[[-26  44  68 -60  52]
 [-34 -44  -5 -20   0]
 [ 52 -44 -37  61  11]]
|
[[ 52 -60  68  44 -26]
 [  0 -20  -5 -44 -34]
 [ 11  61 -37 -44  52]]

[[-23  69  44  16]
 [ 15 -45 -33 -20]
 [-18  74  28 -58]
 [ -4  -2  -2  46]
 [-11  36  34 -27]
 [-24  61  50 -47]
 [  2 -13  -6  -4]
 [ -9  36  20 -57]
 [-12  21  22  75]
 [ -4  -2  -9  60]]
|
[[ 16  44  69 -23]
 [-20 -33 -45  15]
 [-58  28  74 -18]
 [ 46  -2  -2  -4]
 [-27  34  36 -11]
 [-47  50  61 -24]
 [ -4  -6 -13   2]
 [-57  20  36  -9]
 [ 75  22  21 -12]
 [ 60  -9  -2  -4]]

[[ 25  -5]
 [ 81  15]
 [-13  16]
 [ 24  -6]
 [-15 -27]
 [ 70 -31]
 [ -1  15]
 [ 14   1]]
|
[[ -5  25]
 [ 15  81]
 [ 16 -13]
 [ -6  24]
 [-27 -15]
 [-31  70]
 [ 15  -1]
 [  1  14]]

[[ 14  54  15]
 [ 74  27 -30]
 [  0   0 -14]
 [ 13   2  26]
 [-17  13  26]
 [  2 -10  55]
 [ -4  -5  -2]]
|
[[ 15  54  14]
 [-30  27  74]
 [-14   0   0]
 [ 26   2  13]
 [ 26  13 -17]
 [ 55 -10   2]
 [ -2  -5  -4]]

[[  4   4   2 -33 -28   0 -40  18   1]
 [-60 -59  23  65 -21 -55  63 -69 -60]
 [-28 -27  16  28  -6 -26  29 -21 -17]
 [-18 -22 -17  -6  14 -17  -4 -12   1]
 [-44 -60 -55 -15  70 -40  -9 -20  24]
 [-41 -53 -39  -7  56 -38  -3 -17  19]
 [  4   4   0 -28 -27   1 -33  12  -2]]
|
[[  1  18 -40   0 -28 -33   2   4   4]
 [-60 -69  63 -55 -21  65  23 -59 -60]
 [-17 -21  29 -26  -6  28  16 -27 -28]
 [  1 -12  -4 -17  14  -6 -17 -22 -18]
 [ 24 -20  -9 -40  70 -15 -55 -60 -44]
 [ 19 -17  -3 -38  56  -7 -39 -53 -41]
 [ -2  12 -33   1 -27 -28   0   4   4]]

[[  6  -6   2  -5  68]
 [  5  25  22 -43 -47]
 [-20 -17  37 -16 -13]]
|
[[ 68  -5   2  -6   6]
 [-47 -43  22  25   5]
 [-13 -16  37 -17 -20]]

[[ 16  19  -3  48  -3]
 [  7   9  50 -55 -27]
 [ 26  16  12 -12  22]
 [ -5   0   3 -22 -15]
 [  3  11  -9  18  63]
 [-89 -59 -67   3  66]]
|
[[ -3  48  -3  19  16]
 [-27 -55  50   9   7]
 [ 22 -12  12  16  26]
 [-15 -22   3   0  -5]
 [ 63  18  -9  11   3]
 [ 66   3 -67 -59 -89]]
